In the data rows, the value 128 means zero.
A hidden rule labels the rows of this table. It goes by one to three of the table's principal directions, not those with the most spread.
[138  60 130 109 137 139  78 148 174 147  90 163 168 112 153 107 162 173 187 130  80 173 137  95 174  76 166 143  81  95 135 162 107 130] u
[152 151  75 143  76 159 125 162 189 159 142 144 132 112 113  93 171  77 148 112 117 163 145 133 140 139 102 171  80 141  95  86 167  86] i
[ 96 178 116 144 121  90 132 156 147 161 134  93 113 130 145 108 120 133 110  94 163 172 100 124  99 152  76 133 164 145 124 104 182 152] u
[ 69  61 106 111 148 153 119 135 179  51 150 166 203  89 190 100 125 196 128 135  61 174 118  74 131  64 130 139 119  82  89  89 143 173] u
[ 98  86 155 106 163 132 180 130 100  96 145 123 151 163 162 144 111 168  78 156 165 131  79 149 113 112 149  74 190 117 124 139 112 183] u
[ 99 159 101 116 132 124 122 138 124 109 155  98 115 130 120 151 106 152  70 107 153 110 136 128  94 107 113 121 148  88  88 118 134 124] i
[145  99 134 126 143 153 101  95 143  79 126 145 146  77 107 109 133 121 171 146  65 106 171  80 169 105 154 156  76 125 139 143 105 100] i
[110 108 161 117 146 114 137 140 114 137 122 164 133 145 149  74 120 161 151 117 131 186 103 134 130 139 134 119 150 136 130 131 113 146] u
[118  89 139 107 162 151 114 134 150  86 127 156 177 120 143  78 135 169 163 142  83 153 130 102 150 108 163 128 118 109 121 135  91 140] u
[124 191 166 152 119  71 159  61   1  93 189  31  99 114 118 201  48  80  30 140 187  42 154 159  56 166 105  96 213 141 154 114 146 159] u
[126  31 170  95 177 182 181 129 142  43 152 201 194  93 152  31 139 162 157 164  75 189 122 101 191  96 195 134 119 132 105 143  73 128] u
[113 122  95 130 108 119  62 101 148 115 106 113 148 111 147 159 127 136 164 140 106 101 155  93 112 105 103 122 114  97 155 122 155 149] i
[138  53 166 129 144 143  44  65 148  89  79 196 161  71 111  72 131 156 255 157   5 130 172  50 198  92 168 159  41 118 183 151  98 116] i
[104  93 127 112 157 133 158 160 172 122  97 167 155 147 178 130 142 187 138 112 111 148  96 127 154 110 149 123 144 126 109 124 116 151] i
[110 153 118 122 129 105 150 167 129 177 104 116 119 172 166 168 119 140  95 101 181 146  77 160 100 146 102 103 182 147 131 124 139 166] u
[ 94 166 111 154 118  96 163 186 153 155 177 106 115 123 143  68 148 153  69 100 151 217  91 135  93 137  93 159 140 102  58  95 194 132] p
[ 76 124 128 120 138 132 152 109 125  60 175 124 141 120 136  93 101 162 103 131 136 131 130 116 109 114 115 108 166 106  99  92 152 150] p
[119 200  41 145 108 145  92 161 211 149 130 105  78 140  87 158 169 110 111  83 126  96 146 111 108 133  70 166  68 120  85  94 169  70] p
[114 100 178 118 170 103 118  79  78 108  80 119 130 134 139 188  80 169 141 156 125  69 109 116 135 111 157  83 166 122 188 175  95 178] p
[ 90  53 141 116 126 122 127  99 138  98  86 186 161 157 173 129 134 220 187 166 101 111 117 132 145  85 166  82 145  57 129 127 137 172] p
[146  94 220 128 165  79 156 106  65 132  97 140 157 108 179  97  97 136 169 140 119 163 114 129 157 161 166 119 182 180 193 169  90 174] u
[ 69  18 160 118 163 123  90 126 175  81  97 230 217  97 221  28 136 226 234 136  14 243  98  57 158  91 140 146 105 112 143 103 128 196] u
[115 141  63 130 119 147  80 172 207 165 111 117 131 114 136 159 152 117 121  97 114 158 107  88 120 101  78 159  81 135 121 115 161 128] p
[ 65  28 115 107 160 147  58  84 193  47  65 198 183  98 170  99 135 231 238 180  41 135 121  36 160  51 139 107  91  57 157 149 135 174] p
[121  94 228 129 168 114 191  82  69  91 109 176 141 155 126  43 100 165 195 178 121 133  94 153 162 173 184  82 185 156 168 145  93 164] u
[116  85 161 127 156 107 110 127 128 129  93 160 161 104 179 101 120 153 174 132  88 186 101  92 143 126 130 137 130 150 169 146 117 169] i
[124 250  95 138 143 110 165 190 146 150 158  83  63 111  90  89 124  95  58  65 183 161 121 132 101 181  76 174 145 162  72 126 142  69] p
[141 140 132 148  82 123 138 123 122 145 152 127 142  93 127  95 118  84 140 122 123 160 142 135 134 142 114 151 129 151 128  90 168 128] p
[116 212 117 162 113  81 143 101  84 132 152  68  65 162 110 187 110  99  73 110 176  53 140 160  64 184  75 114 166 142 131  94 167 123] i
[170 139 152 148  94 109 108  83  75 157 111 126 100 134  98 152 123  82 162 145 130  82 162 153 128 157 135 123 115 141 171 139 124 107] p
[142 154  78 136  98 143 103 181 181 186 132 118 118 149 106 121 175 119 119 111 136 158 121 141 118 123 113 151  84 103  89 117 152 100] i
[175 165 118 140 119 136  83  93 112 131 119 105  92 128  66 185 133  86 138 124 101  29 192 129 134 140 141 148  73 129 144 140  95  69] p
[159 134 188 134 128 105 161 137  47 154 163 140 132 132 142  54 115  76 122 127 153 209 116 165 107 197 128 135 163 188 149 129  98 133] u
[179 148 172 123 154 139 173 170  87 149 177 115 135 131 114  65 135  68  90 111 148 190 123 161 133 184 152 154 138 199 120 141  69 101] p
[107 169 160 138 154  72 144  91  76 123  96  92  90 143 138 177  80 139 118 125 169  73 111 134 104 163 107  92 196 154 178 149 132 162] i
[142 139 134 144 119 114 115 110 110 121 145  96 130  88 115 130 119 109 118 141 116 119 152 112 126 122 130 146 117 116 133 137 142 121] p
[118 113 138 130 108 113 133  87  92 117 108 111 149 136 145 180  97 146 131 171 144  72 123 147 117 109 146  80 173  89 153 132 145 177] p
[134  43 130 105 128 146  66  87 147 111  63 155 178 113 153 159 133 159 214 178  89  99 142  90 169  69 164  97 105  92 189 172 110 162] i
[129 159 146 131 146 108 130 130 111 141 115 125 102 136 110 134 111 142 123 104 125 110 130 136 129 143 137 136 133 132 124 137 107 114] u
[157 123 134 110 142 157 147 143 135 117 132 131 153  89 132 113 119  82 129 117 123 149 137 115 163 133 140 149 129 185 141 141  92 115] i
[126 138 142 127 165 133 156 174 178 151  92 175 123 177 128  63 169 171 177 109 109 164  91 143 160 166 152 136 119 150 110 129 101 114] p
[119 183  94 139 110 123 119 116  94 113 182  70 102 137 107 180 108  89  48 120 162  81 145 142  59 143  82 122 141 120 110  96 148 122] u
[ 97 163  81 158 110 112 139 197 217 174 135 138 113 133 146  72 182 153 125  86 122 213  91 119 119 140  78 174 100 120  68  83 204 116] i
[114 184  79 138 115 112 116 135 164 148  85  93 112 141 140 205 124 125 121 110 149  68 121 128 108 137  89 120 146 130 139 116 162 140] i
[ 97 130  87 113 125 168 168 171 165 112 178 136 124 157 122  96 148 136  73 120 167 168  96 144 105 118 105 118 136 115  64  96 148 120] u
[137  90 140 132 123 125  78  86 124 106 107 138 157  94 134 128 125 135 186 155  76 110 162  93 147 104 146 133  98 109 164 140 125 137] u
[131 107 136 114 139 141 120 109 116 116 105 148 131 152 126 158 121 138 146 138 118  88 131 136 135 123 148 106 128 127 147 137  94 133] p
[169  96 150 124 139 133 121 134 126 145  99 157 143 131 131 126 154 135 163 136  91 125 145 137 166 125 180 143  96 124 134 159  81 106] p
[125 186 126 153 134 101 115  82  98 122 106 102  62 145  84 204 105 122 115 121 126  21 146 131 105 153 108 124 121 129 146 128 132 104] u
[ 95 167 135 121 169 103 194 153 124 128 104 109  99 185 141 156 116 182  82 124 189  96  72 165 110 150 134  83 203 119 108 147 123 153] p
[133 143 119 117 138 126 153 158 156 156  88 114 122 150 132 133 142 142 134 135 175 126  98 144 147 131 140 103 160 127 132 165 127 135] i
[133 197 104 123 161 119 170 210 125 183 137  73 115 188 156 206 129 109  12  80 187 130  67 176  72 170 103 125 175 173 102 123 100 148] u
[130  78 123 137 111 143  80 136 182 121 132 184 182  76 152  44 160 137 207 121  33 209 154  78 164 106 132 186  57 124 120  95 143 119] p
[156 170 114 132 114 143  95 123 118 142 143 107 101 120  73 127 126  79 124 116 129 109 159 127 120 144 116 148  93 141 130 128 115  85] i
[148  39 175 115 159 150 105 100 142  87 102 185 180  89 137  74 143 163 215 159  41 144 155  84 201  93 196 145  80 120 154 161  79 125] p
[140  64 164  99 175 143 145 129 135 114  77 164 153 132 144 133 135 180 162 155 108 119 110 121 185  94 198 108 129 113 144 192  68 137] i
[119  80 128 114 124 143 110 143 171 124 109 190 175 113 169  69 144 151 198 115  80 190 133 107 162 114 138 145 109 136 129 107 123 138] p
[145  83 173 128 146 119 113 127  90 135 153 129 159 110 155 114 124 112 118 127  98 182 124 114 126 128 140 146 116 160 154 136 100 151] i
[108 195 147 160 101  74 164  95  53 137 159  89  77 124 128 127  77  73  87 122 197 133 111 152  65 195  56 112 198 178 157  99 185 151] p
[128 183 116 154  96 104 115 131 142 181 106 110  93 137 102 125 128 108 153 111 148 125 120 138 121 158  94 134 128 144 141 112 174 122] p
[162  85 175 117 147 122 133 120  70 146 110 117 169 133 169 186 105 104 114 148 127 122 109 144 131 131 162 107 157 166 185 160  75 177] u
[181 115 184 148 120  94 119  93  61 153 112 133 109  96 109 125 123 103 155 150 106 121 159 135 152 142 167 150 105 128 161 176 104 102] p
[141 136 131 134 123 137 129 124 138 139 121 135 115 114 101 122 127 111 143 120 116 123 134 123 151 130 132 145 106 146 130 127 128 106] p
[118   0 173  55 212 209 133  84 123   1 122 153 244  79 168 155  79 167 139 189  72  97 123  64 196  33 215  81 147 137 178 180  24 196] i
[146 175 140 151 105  95  87  78  78 143 126  84  84 111  80 153 100  89 137 133 140  75 166 124 109 148 109 129 121 128 166 141 144 109] i
[102 193  82 130 116 116 141 174 143 154 147  84 114 156 136 162 122 134  56  96 176 127 103 155  76 138  90 122 163 110  84  98 158 140] i
[175  63 165 114 133 170 118 106 110 105 137 180 149  80 104  62 139  86 181 158  83 171 156 103 181 118 167 155  72 156 152 162  78  91] p
[209  90 203 124 114 142 195 137  80 160 128 194 128 132  99   5 165  94 191 164 139 191 145 190 198 171 215 137 122 149 124 177  72  70] p
[164 199 109 145  96 118 115 117  87 185 144  56  55 171  64 214 126  57  69 114 198  49 146 173  87 161  96 113 126 150 145 134 136  94] p
[102  96 160 106 169 134 171 126  94  80 156 139 141 123 151 106  99 148  88 138 144 160 100 123 120 122 136 108 170 140 123 140 100 154] u
[165 142 140 114 122 164 152 125  88 110 179 119 134 115  95  99 112  58 101 130 148 133 154 149 129 154 139 134 134 171 126 123  87  98] i
Here are more rows. What is the label of each one?
[ 92  99 133 119 141 117 173 171 156 159 103 149 137 198 169 125 154 205 118 136 164 161  56 166 124 116 145  83 171  93 101 131 145 176] -> u
[135 143 100 126 106 143 117 134 146 138 130 125 120 134 108 141 138 118 126 120 132 109 144 136 128 120 125 132 111 113 110 117 135 106] -> u
[130 172 140 147 109  73 140 127  77 162 146  86  96 118 147 145 104  89  87 103 180 148 128 145  88 166  83 132 173 160 146 124 160 138] -> u
[110  26 162 108 151 130 122 104 130  82  91 177 220  95 213 138 108 188 177 160  60 144 118  96 164  74 177 113 145 108 159 134 105 201] -> u
[134 170  94 140 136 132 128 178 159 160 150  82 124 131 134 148 150  88  71 103 147 157 100 122  99 149  85 155 118 166 118 118 143 128] -> u
[137 137 164 137 137 108  98  90  87 113 141 130  99  85  90  92 102 115 149 117 101 133 168  98 137 135 128 157 102 138 146 144 114  95] -> i
[108  57  74 111 127 200  80 137 255  90  91 200 177 112 125  78 186 174 229 147  44 147 134  65 193  64 142 145  41  92 111 113 139 113] -> u
[138 220  95 158 111  87  90 100  78 168 129  20  53 177  81 255 109  94  39 120 181   0 143 160  50 149  86 104 135 107 146 132 149 122] -> p
[112 101  83 106 147 166 106 164 184 120 136 130 146 134 151 144 155 124 105 114 127 163 106  96 119 102  95 133 103 145 123 126 123 136] -> p
[118 231  71 169  79  85 120 136 125 172 145  54  66 152  99 201 131 108  58 107 179  66 137 161  59 151  71 132 138  89  93  94 201 111] -> i
[148 193 101 155 105 111  91 124 140 156 120  92 102 115 100 150 134  86 138 109 119  94 157 120 114 158  96 158 100 142 139 114 151 100] -> i
[133 158  91 128  89 144 129 112 149 148 106 103 100 163  91 169 136 104 142 145 183  61 132 154 128 131 113  88 142 123 143 125 161 121] -> u
[117 165 164 138 145  98 174 134  97 138 129 122 112 155 129  92 110 136 121 124 159 143  95 158 115 178 127 112 180 155 132 124 128 146] -> i
[115 125 108 124 106 145 158 135 157 131 121 154 112 153 118 104 146 137 145 139 159 132 113 148 137 127 121 107 137 115 108 117 156 119] -> i
[170 108 143 116 140 168 109 109 121 100 132 133 149  98  82 105 132 105 156 159  90 104 164 112 168 113 179 141  84 123 136 160  76  94] -> p
[157 207  61 137 137 170 144 215 204 151 169 118  90 124  72 118 182  96  58  63 106 139 144 132 131 142 119 212  49 135  26 104 110  26] -> u
[115 161  27 152  68 148  53 144 244 166  91 145  97 125  91 142 185 134 185 105  90 108 154  95 135  98  77 167  33  77  95  89 204  77] -> i
[134 197  85 152 103  98  86 157 151 198 115 104  63 163 105 163 158 110 116  78 148 119 137 140  91 159  74 153  94 131 117 115 158  88] -> i
[115 217  43 125 143 159 155 237 200 159 183  79  96 159 110 139 166  99   5  64 178 170  87 140  76 148  67 166 115 148  39  96 140  89] -> i
[129 130 147 135 126 107 108  86 110 112 107 114 138 105 129 146 101 135 162 139 108  83 154 114 140 124 141 121 139 122 161 133 131 143] -> i
[111 150  74 137  97 141 116 155 209 151 107 153 110 136 119  99 167 136 169 107 126 147 126 119 140 127  94 145  97 118 101  99 178 101] -> i
[150  20 214  71 179 186 183  58  44  25 149 142 206 116 140 138  68 117 129 201 128  76 137 135 178  97 223  56 191 166 189 169  25 180] -> p
[133  47 179 128 137 100 163 113 104 139  81 182 150 156 195 158 141 179 163 149 109 125 109 156 158 118 178 103 151 121 153 147 112 167] -> i
[ 98 132  38 138 123 166  54 112 239  74 116 151 107 109  98 150 178 152 170 112  49  71 179  54 137  87  85 171  22  85  95  93 164  70] -> i
[116 135 184 122 171  81 169 130  56 138 114 112 111 134 154 137  83 149  86 134 176 151  79 144 107 150 135 100 201 143 152 178 102 168] -> p
[123 139  76 124 121 138  87 104 167  96 115  88 119 116 109 194 140 139 126 139 125  40 171  98 129  87 121 121 103  80 126 140 146 109] -> u
[137 150 169 152 106  90 144  88  45 136 144 116 113 140 127 152  91 104 113 135 137  95 138 168  95 168 127 115 162 141 149 105 133 145] -> u
[149 126 168 150 113 101 126 123 115 166 101 173 129 120 135  65 133 118 202 119  94 176 130 136 153 169 137 154 115 162 153 119 130 122] -> u
[107 125 187 144 133  70 140 101  65 118 140 119 145 114 162  76  93 152 140 146 133 169 116 131 106 153 130 113 185 123 152 127 147 179] -> p
[132  93 253 160 149  50 161 101  40 150 115 171 158 106 191  24  95 133 197 140  96 236  91 134 138 198 144 137 179 198 198 132 124 192] -> u
[153  70 115 104 141 172  83 141 161 109 146 132 163 105 114 104 167 136 140 146  90 151 160  93 160  73 166 147  64  92 113 162  91 100] -> u
